In the data rows, zero lies at 4.5, halfway between 4 and 5.
Every row has a hidden score. How much higher is the second row's score than the first row's in each pair? 15 means about the same, 30 much higher and 0 much lower. The score is a weighted sum of the row's numbers plus the product of two more (or one squared), each taken from its middle value.
[5 5 4 4 7 4 2 4 2 6 7 3 4 3 6 5]
[6 7 3 4 7 6 3 4 2 4 4 3 5 4 4 5] 16
[4 4 6 5 4 3 7 6 5 6 5 4 4 5 3 4]
[3 3 8 5 4 4 3 4 4 5 6 5 6 6 1 3] 8
[3 5 5 4 4 5 5 5 4 3 4 4 5 7 5 4]
[5 6 4 3 5 4 5 4 3 4 5 4 4 4 6 5] 10
[3 5 4 3 4 5 4 4 6 5 4 4 4 4 5 5]
[4 4 5 4 4 4 5 5 5 4 4 5 3 5 4 3] 12
[5 5 4 4 5 3 4 5 8 2 0 5 1 8 8 3]
[4 5 5 3 4 6 5 1 5 5 3 4 6 2 6 7] 11
[5 5 4 4 5 6 3 5 3 5 5 3 3 4 4 4]
[5 2 7 6 5 1 8 8 5 6 4 4 3 7 1 1] 15
[4 2 8 9 4 2 7 8 5 4 5 7 4 6 3 0]
[4 4 5 5 4 5 3 5 4 5 7 5 4 5 2 2] 6
[4 4 4 4 5 4 5 5 3 2 6 4 6 8 2 3]
[5 3 5 5 4 4 5 5 6 4 4 4 3 7 4 2] 16
[5 3 6 5 4 5 3 4 6 4 6 5 4 5 5 4]
[3 4 4 4 5 4 4 5 3 4 6 4 6 5 3 4] 14
[4 5 4 5 4 6 4 4 5 6 4 4 4 3 7 7]
[5 4 7 5 5 4 4 2 5 5 5 6 6 3 5 7] 9
[5 6 3 3 5 5 4 5 5 7 4 3 5 5 4 5]
[6 5 4 5 1 6 5 1 7 4 4 8 5 3 6 5] 6
[6 9 5 4 7 9 7 5 3 1 2 3 4 4 5 4]
[6 7 2 3 8 6 1 5 3 6 5 3 5 4 4 5] 8
[4 3 3 5 4 5 6 5 6 1 2 5 4 6 5 3]
[5 6 3 2 4 3 5 4 4 7 4 3 5 3 6 4] 12
[5 6 3 3 6 5 3 6 3 5 5 3 6 5 3 4]
[5 4 5 5 4 4 4 3 3 7 5 4 3 3 8 4] 21
[5 6 4 3 5 5 4 5 5 3 4 5 4 5 5 3]
[4 6 3 4 5 4 4 5 4 6 4 3 5 4 5 5] 17
[5 4 4 5 3 6 4 3 6 5 3 4 3 4 5 5]
[4 6 4 4 4 5 6 4 6 4 1 6 5 3 5 5] 17
[5 5 7 5 4 4 3 4 6 6 5 4 4 4 4 5]
[4 5 4 4 7 5 3 4 2 4 8 3 5 5 3 5] 10
[4 5 4 4 4 3 6 6 4 5 3 3 6 8 4 3]
[4 5 4 3 4 5 5 5 5 4 3 4 4 5 5 4] 17
[4 3 5 5 4 5 5 4 5 1 4 5 4 7 5 3]
[4 5 4 4 4 5 5 4 5 4 4 5 4 5 4 4] 15
[5 5 5 4 3 6 4 4 5 2 4 5 3 3 6 5]
[5 4 7 5 5 3 4 4 6 8 8 5 5 3 3 2] 3
[6 8 3 4 4 4 5 5 3 5 4 2 9 9 1 6]
[3 5 5 4 5 5 2 6 3 4 6 3 5 5 5 5] 22
[5 6 2 3 8 5 4 4 3 6 4 4 5 4 4 5]
[4 4 4 4 5 4 5 5 4 3 4 4 5 6 5 4] 19
[3 3 4 4 4 3 6 6 5 4 5 5 4 4 5 4]
[4 5 4 4 4 3 5 5 4 6 5 3 7 7 1 5] 11
[5 2 1 6 4 4 6 5 9 0 0 9 4 4 6 5]
[6 7 3 4 5 4 5 6 2 5 5 2 8 7 3 5] 11
[6 4 6 7 3 4 3 3 6 5 5 7 7 2 5 9]
[4 5 4 3 5 5 4 6 3 4 4 3 5 5 4 4] 16
[4 4 5 5 4 6 3 4 3 3 6 5 4 3 7 6]
[6 6 2 3 3 3 7 5 5 8 3 3 7 6 1 4] 13
[4 2 8 6 4 1 9 9 5 6 4 4 5 6 1 1]
[5 4 4 5 0 4 6 0 9 5 0 7 5 3 6 6] 15
[4 4 4 4 2 6 6 2 8 2 3 8 6 3 5 5]
[4 3 6 6 5 4 6 4 5 5 6 6 4 5 5 3] 10
[5 4 6 4 4 4 4 4 4 4 5 4 5 4 4 5]
[5 4 4 3 1 7 5 1 6 5 4 6 4 3 6 7] 19
[4 6 5 3 3 7 5 5 5 3 4 4 4 4 5 4]
[5 1 5 6 5 2 5 6 6 2 4 4 2 9 4 2] 9
[4 8 4 3 4 4 6 5 4 6 3 3 3 4 6 4]
[5 4 5 5 2 5 4 4 6 5 4 5 4 3 5 6] 14
[4 4 5 4 5 4 5 5 5 5 4 4 4 5 3 3]
[3 1 6 5 5 5 4 4 2 1 6 5 5 6 4 3] 15
[5 1 4 7 9 0 6 9 4 9 3 0 0 9 5 0]
[3 5 5 4 5 4 4 5 2 5 8 3 7 5 2 5] 5
[5 6 3 3 4 5 5 5 4 6 4 4 5 5 4 4]
[4 5 3 4 4 5 3 3 4 4 4 5 3 2 5 6] 12
[5 4 4 5 4 6 3 3 5 4 4 6 4 4 5 5]
[4 6 4 3 6 5 3 3 4 5 5 5 2 3 7 6] 17
[5 2 6 5 5 2 7 6 5 5 5 4 3 8 2 2]
[5 5 3 3 5 4 4 4 4 7 4 2 5 4 5 5] 14
[5 3 4 5 2 5 4 1 5 4 5 5 4 3 5 8]
[4 5 4 4 5 4 5 5 3 6 4 2 8 7 0 5] 18
[5 4 9 6 5 4 6 5 4 6 8 4 4 4 2 5]
[3 5 5 4 6 5 4 5 3 6 6 3 4 4 3 5] 17
[6 0 9 9 7 0 9 9 5 7 3 3 1 9 0 0]
[2 4 7 5 3 3 6 5 3 6 6 4 6 5 2 4] 5
[6 4 4 5 3 5 6 4 8 4 2 6 2 4 6 4]
[5 7 2 4 7 7 2 5 1 2 6 4 4 4 6 5] 17
[4 3 5 4 2 0 8 7 5 7 3 3 7 9 1 2]
[5 3 4 6 0 6 5 2 9 2 2 9 6 2 6 7] 10
[5 4 5 7 5 5 3 3 5 6 5 6 4 2 7 8]
[5 5 3 4 7 4 2 6 2 6 7 2 6 4 2 6] 4
[5 5 4 3 5 5 5 4 4 5 3 4 5 3 6 5]
[4 5 5 3 0 5 8 3 9 4 0 8 6 3 4 6] 29
[6 3 4 8 4 4 3 3 9 6 5 7 4 5 4 4]
[6 6 2 3 9 5 0 5 0 4 8 2 5 4 4 5] 18
[4 5 4 3 5 3 5 6 5 6 4 3 3 6 4 3]
[6 6 3 4 8 5 2 5 2 5 6 4 5 4 5 5] 15
[4 3 4 5 4 4 6 5 6 5 3 5 3 5 6 4]
[4 7 3 3 6 5 5 5 4 4 4 3 4 4 6 4] 11
[4 4 3 4 4 5 5 4 6 0 2 5 4 6 6 3]
[8 1 5 9 2 5 3 2 9 2 4 9 5 4 5 5] 10
[2 3 8 5 4 3 6 6 4 5 7 4 5 5 1 4]
[4 4 5 5 4 3 5 6 5 4 4 4 4 5 3 4] 14
[5 8 4 3 5 4 5 4 4 6 3 2 3 2 5 4]
[4 6 4 3 4 2 5 6 5 5 3 3 5 7 4 3] 15
[4 5 4 4 4 6 5 2 5 5 4 5 3 4 5 6]
[7 3 9 9 5 4 5 5 8 6 5 6 1 5 3 4] 20
[5 5 4 4 5 7 3 2 4 3 7 7 3 3 6 5]
[4 3 4 5 3 6 6 2 7 1 2 9 5 2 7 9] 28
[4 5 4 4 4 5 5 4 4 5 3 4 4 5 5 4]
[5 6 4 3 5 8 3 2 4 3 4 6 3 2 5 6] 12
[3 3 6 4 4 3 6 6 4 5 6 4 5 6 1 4]
[4 5 5 4 4 5 3 6 3 4 7 5 4 3 6 5] 11
[5 6 4 4 6 6 4 5 3 3 5 3 4 3 5 4]
[3 5 5 3 2 6 4 2 6 4 3 6 4 3 6 7] 19
[5 3 4 5 4 4 6 5 6 3 4 7 5 4 5 5]
[7 4 5 7 0 6 4 0 9 5 4 9 7 2 3 9] 4
[3 5 4 4 5 5 3 4 3 5 7 4 5 4 3 4]
[7 2 6 7 2 4 4 3 8 5 4 6 4 3 6 6] 19
[4 5 5 5 2 6 3 2 6 3 3 6 4 3 5 6]
[4 4 3 4 3 7 6 2 4 3 2 5 5 3 6 6] 18
[4 5 5 4 4 5 5 4 5 3 2 6 4 4 6 5]
[4 5 2 3 5 4 1 5 3 7 5 3 3 3 6 4] 12
[3 3 6 5 4 2 7 6 4 4 6 4 5 7 2 3]
[6 0 8 9 5 2 7 8 6 3 7 8 3 6 3 1] 13
[4 5 5 4 4 6 5 4 4 4 4 4 4 4 4 4]
[4 5 4 4 6 6 4 5 1 3 6 3 6 6 4 5] 16
[3 4 6 4 5 4 4 5 3 4 7 3 4 5 3 5]
[5 6 3 3 4 3 6 6 5 8 3 3 5 6 4 4] 19
[4 2 6 6 3 5 4 4 6 2 5 6 4 3 6 6]
[4 6 4 3 4 5 6 3 5 4 3 5 4 3 6 5] 13
[5 5 4 3 4 3 5 5 4 5 4 4 5 5 4 4]
[4 5 5 4 4 5 4 5 5 6 4 4 4 5 5 4] 18
[5 4 4 5 1 6 6 1 9 4 2 8 5 3 5 8]
[5 6 4 5 6 7 3 4 3 2 5 4 2 2 6 5] 17
[4 5 2 3 5 6 3 4 3 3 5 4 3 2 8 6]
[5 5 4 3 4 0 5 6 5 8 3 3 4 7 6 3] 15
[4 6 4 3 4 2 6 6 4 5 3 3 6 9 4 3]
[6 2 8 9 3 4 3 3 5 4 7 8 5 3 4 7] 12
[6 4 5 4 4 4 4 3 7 6 4 5 5 4 6 4]
[5 5 3 4 5 5 5 5 4 5 4 4 4 3 6 5] 22
[5 6 3 4 7 6 2 5 3 4 6 3 5 4 5 5]
[3 4 4 4 5 6 2 3 5 3 5 5 5 3 6 6] 15
[3 4 5 4 4 4 5 6 3 5 5 4 7 6 2 3]
[4 5 3 4 1 5 3 2 6 5 4 8 6 3 6 7] 19
[2 0 9 9 4 1 8 8 4 3 7 6 5 9 0 0]
[5 4 4 4 4 5 4 3 5 3 4 6 4 5 5 4] 16
[5 4 7 4 5 3 7 5 5 6 6 4 4 5 1 3]
[5 5 4 3 5 5 4 6 5 5 3 4 3 4 5 5] 23
[4 5 5 4 5 5 4 4 4 5 6 4 4 5 4 5]
[3 5 4 4 5 6 4 2 4 5 3 5 5 3 6 6] 15
[5 5 3 4 7 4 2 4 2 6 8 4 5 4 4 5]
[6 3 5 6 4 4 6 4 8 5 3 8 3 4 6 3] 18
[3 4 8 6 4 3 7 7 4 6 5 3 4 4 2 3]
[4 4 5 4 4 4 5 5 5 6 2 3 4 6 5 3] 14
[4 7 4 4 5 4 5 5 4 3 3 3 5 7 5 5]
[4 3 5 7 4 6 4 3 6 5 5 9 6 4 6 6] 15
[4 5 4 4 5 6 4 5 3 1 5 3 5 6 4 5]
[6 6 2 4 8 5 2 6 1 5 8 3 7 5 2 5] 11
[4 5 5 4 4 4 5 5 4 3 4 5 5 5 4 4]
[5 5 4 2 4 5 4 4 6 5 3 6 3 1 6 7] 20
[7 7 2 4 7 7 3 3 2 4 5 4 5 4 4 5]
[4 6 4 4 3 1 7 7 4 7 3 3 6 9 2 3] 22
[5 3 5 4 7 0 7 7 5 7 3 3 1 9 3 3]
[4 5 4 4 5 4 6 6 4 6 5 4 5 5 3 4] 14
[4 4 5 4 6 5 3 5 1 3 8 4 6 5 3 4]
[4 3 4 5 4 3 5 6 5 4 2 6 4 4 6 4] 24
[5 6 3 4 6 7 4 5 3 3 4 3 4 5 5 5]
[6 5 3 4 5 5 4 4 4 5 6 4 4 4 4 5] 8
[3 2 6 6 4 3 6 6 4 4 5 5 5 5 4 4]
[4 5 4 5 4 5 4 4 5 5 4 5 5 4 5 4] 12
[7 6 1 4 9 7 0 4 3 6 5 2 4 4 6 4]
[4 3 6 5 3 3 5 5 5 3 4 5 3 5 5 4] 12
[5 5 4 4 5 6 4 4 3 4 5 5 5 4 5 5]
[5 4 4 5 3 6 4 3 8 4 4 6 4 3 7 6] 16
[4 5 3 3 4 4 5 6 5 5 2 4 4 4 5 4]
[2 4 5 3 5 5 3 3 2 4 6 8 5 3 8 6] 17
[4 4 5 4 3 1 8 6 4 5 5 3 6 6 2 3]
[3 4 4 4 4 3 5 6 4 3 3 4 4 4 5 5] 19
[5 4 5 4 4 5 5 4 5 2 2 6 4 5 5 5]
[5 2 8 8 4 3 5 5 5 5 6 6 4 4 5 3] 18
[8 7 1 3 6 5 4 5 3 6 4 2 9 6 2 5]
[4 5 4 4 4 4 6 5 5 7 3 3 4 6 4 4] 23
[4 5 4 4 4 4 5 5 5 4 4 4 4 5 5 4]
[4 6 3 3 5 5 4 5 3 4 6 4 6 5 3 4] 13
[3 0 9 5 4 2 7 6 4 4 6 3 5 9 0 3]
[4 4 4 4 4 4 5 5 5 5 3 4 3 6 5 3] 13
[5 2 6 7 4 5 4 3 7 2 5 8 4 5 5 4]
[5 7 3 4 8 7 3 6 2 5 4 3 4 3 6 5] 26
[3 5 5 3 6 5 2 4 5 4 6 3 4 3 8 5]
[6 6 3 4 6 5 2 4 2 5 5 3 2 2 7 6] 18
[4 4 4 4 4 3 5 5 4 5 3 4 4 6 5 4]
[5 5 3 4 5 5 1 5 3 5 8 3 5 4 3 5] 7
[4 3 5 5 4 2 6 6 5 5 4 4 4 5 5 4]
[4 6 5 3 6 6 2 5 2 4 5 4 3 3 7 5] 20
[5 5 3 4 6 5 4 5 3 4 6 4 5 5 4 5]
[5 6 3 4 5 6 3 4 4 5 3 2 4 4 5 5] 19
[5 4 5 5 4 4 5 5 5 7 3 5 4 4 6 4]
[3 5 4 4 4 4 6 1 5 6 4 5 6 4 5 8] 12
[5 6 3 4 8 7 2 4 1 3 6 3 5 5 4 4]
[5 5 3 3 6 6 3 5 3 5 4 2 4 5 5 5] 17
[4 4 6 4 4 4 5 5 4 5 7 3 4 5 1 3]
[5 5 4 4 5 4 2 3 3 7 6 4 6 4 5 4] 13
[4 5 4 4 4 6 4 3 5 6 4 4 4 3 5 4]
[4 4 5 6 5 5 4 4 5 4 5 5 3 4 4 4] 19
[5 5 3 6 0 4 6 0 9 6 3 9 8 3 5 9]
[5 7 3 4 8 7 2 5 2 4 5 2 4 4 5 5] 20
[4 5 5 3 6 6 2 3 3 5 5 3 4 3 6 4]
[5 6 3 3 5 4 4 5 3 4 4 3 5 5 4 5] 14
[5 6 2 3 5 4 4 5 2 6 6 3 5 4 4 5]
[4 5 4 4 5 4 4 4 4 4 5 5 4 3 5 4] 16
[4 4 6 3 5 5 4 4 4 5 5 3 4 2 6 4]
[5 4 5 4 3 5 3 3 7 5 4 8 3 4 5 4] 16
[4 6 4 3 5 4 5 5 3 2 3 4 6 8 5 3]
[4 4 5 4 4 3 6 5 4 6 4 3 8 8 0 4] 13
[6 3 3 7 0 7 8 0 9 0 0 9 4 3 5 5]
[6 8 4 3 6 7 3 5 3 3 5 3 5 5 5 5] 23
[4 4 6 7 3 5 4 1 6 6 7 5 6 2 8 9]
[1 6 5 3 0 4 4 4 6 8 4 4 5 4 5 7] 27
[3 5 5 4 6 5 2 3 4 5 6 4 4 4 4 6]
[6 7 2 4 8 7 1 5 1 4 7 3 5 4 4 4] 13
[5 5 4 3 4 4 4 5 2 5 5 3 5 5 5 4]
[4 5 5 3 6 8 3 3 3 1 5 6 5 4 5 5] 17
[3 1 8 6 6 6 2 4 3 2 8 6 4 5 3 3]
[4 3 6 5 4 2 7 7 5 5 4 5 3 4 5 4] 20
[6 6 3 4 9 7 2 5 2 4 6 2 5 5 4 5]
[4 3 5 4 4 4 5 5 5 4 4 4 4 7 3 4] 17
[4 5 4 4 4 3 5 5 4 6 5 3 5 5 3 4]
[4 5 4 3 4 4 5 4 5 5 3 4 3 5 5 4] 18
[3 5 4 3 5 5 4 4 5 5 4 4 3 4 5 5]
[5 6 4 3 6 5 4 5 3 5 5 3 6 6 4 5] 13
[3 4 6 5 4 3 6 5 1 5 9 5 6 4 3 4]
[4 3 6 5 5 7 4 4 5 2 6 4 5 5 4 4] 14
[4 6 5 2 6 8 3 4 4 3 3 3 4 2 6 5]
[4 4 5 6 4 5 5 3 7 3 5 6 4 4 5 4] 8
[6 7 2 4 5 4 4 5 4 6 4 3 8 7 3 5]
[5 5 4 4 5 5 4 4 4 6 4 4 5 4 5 5] 18
[6 7 2 4 7 6 2 6 3 4 5 3 6 5 4 5]
[5 4 6 5 3 7 4 3 7 1 4 5 3 4 6 5] 14
[5 6 4 3 6 7 3 3 3 3 5 3 4 4 6 5]
[6 4 5 4 5 8 2 1 3 1 5 5 3 2 5 6] 13
[4 3 4 5 4 5 4 4 4 4 5 5 4 4 4 3]
[5 5 5 4 5 4 5 5 4 5 5 3 4 5 4 4] 17
[5 7 3 4 8 7 3 5 2 2 5 3 6 6 3 5]
[4 4 4 5 5 3 5 6 5 6 4 4 4 5 4 4] 17
[5 0 9 9 4 4 5 6 6 3 9 7 4 8 0 1]
[5 3 7 6 3 4 5 5 6 4 6 6 3 6 3 3] 17
[4 5 4 4 5 5 2 4 4 6 5 3 1 3 7 5]
[3 5 3 3 7 5 2 1 4 5 6 7 2 2 8 7] 13
[5 3 4 5 4 4 6 4 6 2 2 5 3 6 6 3]
[4 4 6 5 4 3 7 6 5 6 4 5 5 5 3 2] 12
[4 5 2 4 4 6 5 4 4 4 3 3 4 3 6 5]
[9 8 0 5 3 3 6 5 5 7 3 3 9 7 0 6] 3
[5 3 4 5 2 6 4 3 7 3 3 8 5 3 6 4]
[4 7 4 3 5 7 7 3 4 3 1 4 4 4 5 5] 19
[4 6 5 4 2 5 4 1 7 5 3 7 6 2 8 6]
[9 3 8 9 5 3 4 5 9 6 5 9 1 4 3 2] 14
[8 2 6 9 2 4 5 4 8 5 4 9 5 2 6 8]
[3 4 5 4 4 4 5 5 4 6 4 4 4 4 5 5] 21
[4 5 5 4 5 6 4 2 4 4 5 5 5 4 6 6]
[5 7 4 4 5 5 4 5 4 6 4 3 4 6 4 5] 15
[4 4 4 4 4 2 6 8 5 5 4 5 4 5 5 3]
[4 3 6 5 4 4 5 3 4 1 6 6 5 3 6 6] 8
[4 4 4 4 4 3 6 5 4 3 4 3 5 9 3 4]
[7 8 2 4 5 5 5 6 4 6 4 3 9 9 1 6] 17
[5 6 3 4 6 7 4 4 4 5 4 3 6 6 4 4]
[5 4 3 6 3 5 5 3 9 3 1 8 4 4 6 4] 20
[4 4 4 5 4 3 5 6 5 4 3 6 4 3 6 5]
[4 5 4 3 5 4 5 5 5 6 4 4 5 4 4 4] 9
[5 5 6 6 5 4 4 3 5 5 7 4 3 3 6 5]
[2 4 5 5 5 6 1 2 6 4 6 7 5 3 7 5] 11
[4 5 4 4 4 4 4 5 4 6 4 4 4 4 5 4]
[5 6 4 2 4 2 5 6 5 7 2 3 3 7 7 3] 18
[5 0 6 8 4 5 4 4 6 0 6 7 3 4 5 5]
[4 5 4 4 4 3 5 5 4 6 5 3 5 6 3 4] 15
[4 3 6 6 5 0 9 9 5 7 3 3 3 8 2 0]
[4 4 4 4 4 1 6 6 5 5 3 3 4 9 4 3] 17
[5 5 3 4 6 5 3 5 1 4 6 3 6 5 4 4]
[4 4 3 3 4 4 3 5 5 5 4 4 4 4 5 5] 20
[4 5 4 3 7 6 2 5 3 6 6 4 4 4 6 3]
[4 5 5 4 5 4 4 5 5 5 4 3 4 6 5 4] 20
[6 7 3 4 6 6 3 4 2 4 5 3 5 4 5 4]
[4 5 4 4 5 5 5 3 4 5 5 5 4 4 5 4] 13
[3 2 8 5 4 5 4 5 3 4 8 4 4 4 3 4]
[5 5 4 4 5 5 4 5 2 4 6 3 6 6 3 4] 11
[5 7 2 4 6 5 3 5 3 6 5 3 4 4 4 5]
[5 3 5 6 3 5 5 4 5 4 4 5 4 4 6 4] 18
[4 6 3 3 5 4 4 5 3 4 6 4 5 5 5 5]
[7 5 2 4 8 4 2 6 2 7 7 3 4 3 5 5] 15
[3 3 7 5 4 4 6 5 4 5 6 4 5 6 1 3]
[4 6 5 4 6 5 2 5 5 6 5 3 3 3 6 5] 23
[5 5 4 3 2 7 5 2 7 3 4 6 6 2 7 7]
[4 3 5 5 5 6 4 3 5 4 5 4 4 3 7 5] 7
[4 7 4 2 5 5 4 5 4 3 4 4 4 4 5 5]
[4 4 4 5 4 5 5 3 7 5 5 8 3 4 4 4] 12
[2 4 5 5 4 5 2 5 4 2 7 4 5 4 6 5]
[6 8 2 3 6 6 3 5 3 4 4 2 5 4 5 6] 12
[5 5 5 4 4 5 5 5 4 4 3 3 4 5 5 5]
[6 7 3 3 6 5 3 5 2 5 5 3 5 4 4 5] 10
[5 4 4 4 3 7 3 3 6 4 5 5 4 3 5 4]
[5 3 6 5 6 0 9 8 4 9 1 2 3 7 0 2] 21
